(in the rows, 128 means zero)
Turns, then the turns between two rows, first turn first; the first pair answered
L:
[117 123 156 106 143 115 125 105  46 139 130 165 112 118 125  95  93 123] -> [ 94  86 107 167 150 101 119 145 108 101 129 165 151 147 111 103 114 175]
[144 190 165 125 116 153 146 142 108 100 105 160  79  75 112  63 124 110] -> [119 156 140 165 127 144 141 173 113  72 100 172 105  94 101  54 122 150]
[120 129 165  96 133 152 103  87  87 139 104  95 115 150 125 141 118 132] -> [ 99 104 143 127 144 146  96 111  87 113  98 106 140 164 118 135 116 160]
V:
[ 84 111 128 159 139  85 133 123  67 110 144 189 152 117 153 117  96 125] -> [110  67 129 105 155  95  97  91 110 161 162 138 131 172 125 146 112 168]
[109  72  93 102 166 106 123 106 167 167 142  96 130 154 135 153 152 133] -> [121 114  82 136 153 139 143 152 209 129 115 106 101 126 113 116 173 129]
[127 132 165  87 133 132 122 103  89 159 118 154  84 129 126  90  99 131] -> [132 135 161  88 133 141 119 112 108 159 116 144  73 132 114  86 106 140]
[139 156 124 145 108 142 133 134 172 116 108  87 150 113 135 149 159 111] -> [127 162 126 152 112 126 142 126 137 113 117 107 170 101 154 152 147  96]
X:
[130 141 116 160 124 119 142 138 159 115 133 131 150 113 141 141 148  94] -> [139  99 118 125 147 135 106 129 152 142 126 107 141 165 119 140 140 152]
[ 93  88 130 133 142  95  96  90 112 147 145 105 183 168 157 134 111 133] -> [ 69  98 135 156 143  80 120 107 100 128 154 156 159 146 148  95 101 119]
[132 172 153 125 114 146 173 139  84 135 142 120 128  85 157 135 122  63] -> [151 126 150  76 132 165 121 116  82 171 131  63 134 144 135 154 119 128]
[144 122 122 113 111 136 130 113 171 126 114 110 120 109 113 160 161 130] -> [130  99 130 106 128 135 129 118 150 123 125 139  84 123  90 121 146 160]
D:
[132 169 107 129 133 128 132 161 133 137  98 114 124 107 134 150 136 100] -> [116 151 100 137 139 100 139 157 161 141 126 136 107 112 124 142 145 103]
[163 166 152  90 110 118 126 106  60 143 130 130  92  99 155 120 100  59] -> [163 187 132 128  97 116 140 129  93 118 121 132 102  82 162 126 119  40]
[128 138 168  82 140 130 109 110 105 133  99 115 160 142 107 134 134 125] -> [130 158 152 116 124 129 121 130 130 106  88 113 176 115 119 138 147 107]
[142 136 143 131 139 153 128 151 107 131 103 150  98 123 116  82 125 134] -> [142 142 136 141 137 153 135 159 117 123 101 149 107 117 116  83 129 129]
Pairs:
Each pair is 2 to 3 turns apart.
[149 149 114 109 118 128 144 154 178 155 151 152  65 114  94 111 140 118] -> [162 181 119 101 106 136 146 138 163 168 136 119 105  96 129 152 142  85] => L then X
[155 164 134 109 113 149 135 126 177 146 115  93 109 111 136 155 155  89] -> [136 108 145  91 150 151 109 134 127 146 111 122  79 154  95  96 119 164] => X then L
[133 139 112 115 125 141 117 148 123 125  99  99 151 146 120 130 133 154] -> [115 118 100 131 127 111 127 148 165 125 130 130 126 148 103 119 141 154] => D then D
[102 131 133 145 144 140 116 148  35  97  99 147 165 129 140 113  98 139] -> [120 136 108 150 128 148 107 150  98 103  89  93 206 142 154 170 129 139] => D then X
[101  96 152  98 145 121 127 106  70 141 146 169 105 144 129  97  97 126] -> [117 165 131 151 111 153 149 156  97  87  90 141 155  99 157 116 124  90] => D then D
[100 120 130 162 112 111 170 129 167 112 181 128 115 117 114 150 151 141] -> [115 104 150 125 134 145 126 123  79 120 139  94 144 155 115 146 119 193] => D then D then L
[122 116 122  98 110  94 106 106 125 167 140 110  91 149 143 119 151 146] -> [125 148 102 146  87  96 132 137 162 135 128 116 110 124 154 128 172 122] => D then D then D
[111 154 138 152 119 110 142 118 101 113 138 159 144 103 161 119 114  91] -> [107 109 146 124 141 120 113 117  83 130 140 155 121 147 128  95 100 150] => X then X
[126  78 134  90 145 121  93 104 110 133 169 136  96 164 105 111 120 162] -> [165 140 138  96 124 184  90 142  93 106  96  95 119 145 116 109 124 155] => D then V
[161 159 116  97 120 131  95 129 134 165 114  47 144 122 147 146 140 138] -> [127 134 114 124 141 125  84 149  68 134 105  84 166 136 141 111 109 179] => L then L
[137 160 112 132 120 149 117 137 104 101  52 121 154 125 142 115 109 161] -> [125 116 124  98 142 119 107 100  83 133  84 128 150 153 140 128  92 176] => V then X then V
[124 145 139 163 105 139 128 135 164 114  74 123 170 132 139 145 146 113] -> [100  86 154 126 133 104 118  95 159 154 130 155 122 166 113 130 128 144] => D then D
[112 118 117 172 148 138 107 144 105  89 114 115 180 124 112 125  99 178] -> [108 108 124 159 148 117 106 119  95 112 130 110 189 130 124 150  96 166] => X then V
[170 134 176  87 183 149  97 144  75 100  56 141  82 113 100 119 121 157] -> [135 148 155 142 167 107 123 149  53  68  67 162 168  92 150 157 113 116] => D then L then V
[116 150 139 141 110 104 133 111 113 111 142 145 162 115 155 138 117  86] -> [154 131 125 109 113 134 110 119 188 134 137 101 118 143 113 137 149 128] => V then V
[147 133 144  86 141 141 111 110 127 164 118 103 113 144 118 133 131 140] -> [141 158 133 123 132 153 117 146 105 123  81 106 151 127 130 126 127 141] => L then D
[141 124 150  95 146 115 133 115  71 148 116 127 120 130 126 125 121 142] -> [129 112 119 145 143 119 136 162 114 107 101 132 129 142 110 111 134 179] => L then V then V
[ 96  87 130 160 132  99 115 123 104 119 127 128 148 170 122 134 109 180] -> [122 128 112 181 103 116 130 143 191 107 119 109 126 141 120 141 148 147] => L then V
[ 97 106 100 153 156  98 128 138 122 114 153 166 133 169 112 142 112 125] -> [111 102  99 137 149 104 128 125 169 130 161 147 110 177 103 151 129 124] => L then X
[130 111 144 132 145 132 146 107 120 138 117 143 112 143 132 113 148 140] -> [124 110 141 137 140 122 150 100 131 141 125 149 116 139 138 121 150 124] => L then X then D
[138 111 167  98 172 106 120 110  49 148 142 164 130 125 147 102 100 117] -> [116 123 126 164 150  80 159 142 137 109 166 198 124  93 145 104 134  96] => D then D then D
[116 131 100 159  96 145 124 175 183  89  88 105 127 140  77 100 164 155] -> [ 77 113 117 146 112  87 120 112  76 114 116 121 213 144 141 158 118 120] => V then V then D
[135 122 121  91 132 171 147 145 162 136 139 108  68 127  92  98 108 108] -> [136 161 118 120 114 163 167 147 154 116 126 107 106  93 132 124 109  64] => L then X
[112 121 139 128 132 102 132 100 110 137 144 139 149 124 148 142 123 100] -> [137 115 133 103 134 126 116  99 142 155 138 105 131 144 128 152 136 126] => D then V
[134  70 135  88 146  99 107  94  99 162 152 122 144 159 107 144 121 145] -> [103  91 117 165 133  72 151 131 125 107 165 181 140 119 108 118 134 113] => X then L
[115 100 113 152 132 124 131 145 168 109 146 141 103 144 102 107 142 161] -> [113 113 120 150 117  95 150 118 174 124 172 150 111 116 130 131 149 105] => X then D then X
[141  83 104 128 144 142 119 146 155 110 110 112 145 152 114 134 137 164] -> [132 111 102 158 130 123 149 154 173  93 127 135 148 118 133 135 142 119] => V then D then X
[108 122 144 119 135 142 116 143  63 143 122 135 124 130 117  89 125 169] -> [134 137 136 109 118 149 104 129  86 160 113  79 164 135 138 149 141 154] => X then X
[124 157 108 152 119 154 144 130 123 111  89 133 174 146 168 162 131 152] -> [140 141 114 108 116 142 146  96 181 152 127 122 123 159 157 181 153 140] => D then X then L
[152 163 125 134 122 100 138 148 137 115 134 118 171 135 139 163 133 115] -> [146 139 122 129 128  87 142 137 152 128 152 124 157 144 132 166 136 122] => V then D
[100  98 133 158 139 127 147 147 110 102 127 161 135 129 134 104 113 138] -> [107  96 116 158 129 109 147 127 157 120 148 142 157 127 147 151 136 117] => X then D
[127 114 142  76 161 125 104  84 125 183 162  96 159 160 158 154 130 135] -> [129 152 146  96 154 150 105 110  72 149 116  92 191 141 176 145 120 125] => D then L
[129 138 111 156 120 138 131 143 164 123 141 138 131 134 144 107 125 126] -> [128 144 113 162 122 143 130 148 152 119 134 132 145 136 149 112 123 127] => X then V
[134 118 137 110 123 109 118  90 143 147 149 112 118 130 138 158 137 117] -> [145 162 138 139 108 139 134 129 142 112 113 119 120 101 136 132 142 102] => D then V then V
[ 94  66 122 120 146  72 133  96 137 144 191 159 133 156 125 143 120 149] -> [134 135 147  93 130 123 115  96  50 144 126 104 181 129 168 162 105 115] => X then D then D
[140 143 127 153 125 152 128 148 110 102 100 122 149 131 116 124 132 137] -> [131 146 127 155 110 118 152 125 129 113 136 140 147 110 133 138 136  95] => D then L then V
[133 174 123 159 102 134 162 152 149  92 100 135 154  89 131 132 148  93] -> [116 138 136 126 116  95 172 113 167 129 157 171  98  98 112 122 144  88] => D then L
[119 117 153  98 150 129 116 104  65 143 140 119 141 137 138 138 107 137] -> [ 90 121 123 163 137 107 143 141  95  91 147 153 159 118 141 124 116 128] => L then X
[110 119 120 130 139 103 145 124 163 130 122 134 110 128 142 110 159 101] -> [108 107 136 104 149 103 130 100 117 152 124 124 120 141 155 120 140 108] => V then V then D
[173 139  99 127 124 144 113 146 184 155 138 109 108 140  98 118 164 136] -> [156 143 114 142 128 129 129 152 165 144 149 156  80 124  92  82 149 121] => D then X
[115  88 124 127 110 120  79 122  85 103 116 130 169 133 150 122 101 155] -> [120 108  97 164  93 123  95 143 150  88 112 121 177 117 147 134 130 143] => L then V then V
[121 143 118 129 118 132 120 109 150 140 142 102 139 120 158 168 136  83] -> [119 154 146 108 127 143 118 105  90 145 136 114 119 115 157 136 113  87] => V then L
[111  95 127 153 128 108 151 123 131  92 135 158 143 133 110 119 105 141] -> [143 109 148 100 117 111 150  85 152 140 151 125 116 128 120 147 118 103] => V then L then L
[128  69 124 129 129 138 127  81  87 149 160 118 120 177 130 118 110 126] -> [139 110 124 139 111 138 143  77  87 145 152 104 147 145 155 143 121  77] => X then D then X
[148 123 136 118 147 153 100 141 124 120 117 106 127 172 126 115 134 158] -> [128 128 147 132 148 135 123 136 100 112 136 153  96 147 127  80 118 131] => X then D then D
[ 76  99 129 126 141 103 119 117  81 123 156 160 142 155 148 113  98 154] -> [ 93 109  93 157 128 125 107 144 134 101 127 117 182 154 150 147 124 167] => D then L
[100 148 113 171 146  92 136 105 154 123 135 155 129 106 133 139 110 110] -> [125 146 103 154 144 127 117 116 190 132 113 109 125 130 113 149 129 144] => X then V
[146 142 126 142 139 123 133 142 128 128 138 124 101 126 125  89 132 127] -> [154 127 125 126 147 132 113 129 112 144 136  93 130 147 139 117 124 138] => X then V then X
[133 145 127  84 129 144 108  77 153 132 140  58 149 144 177 176 136 122] -> [114 136 103 116 124 117 127  87 208 114 166  84 139 132 169 170 156 117] => D then D
[136 146  99 180 120 140 155 164 176  82 123 144 101  98  88 107 114 159] -> [125 138 108 151 117  96 142  96 124 124 151 115 193 104 153 198 100 114] => V then D then X
[149 144 111 133 124 109 143 115 186 141 151 114 123 111 146 162 138 100] -> [131 127 143 106 145  95 137  93 116 155 166 152  92 117 138 127 103 104] => V then D then L
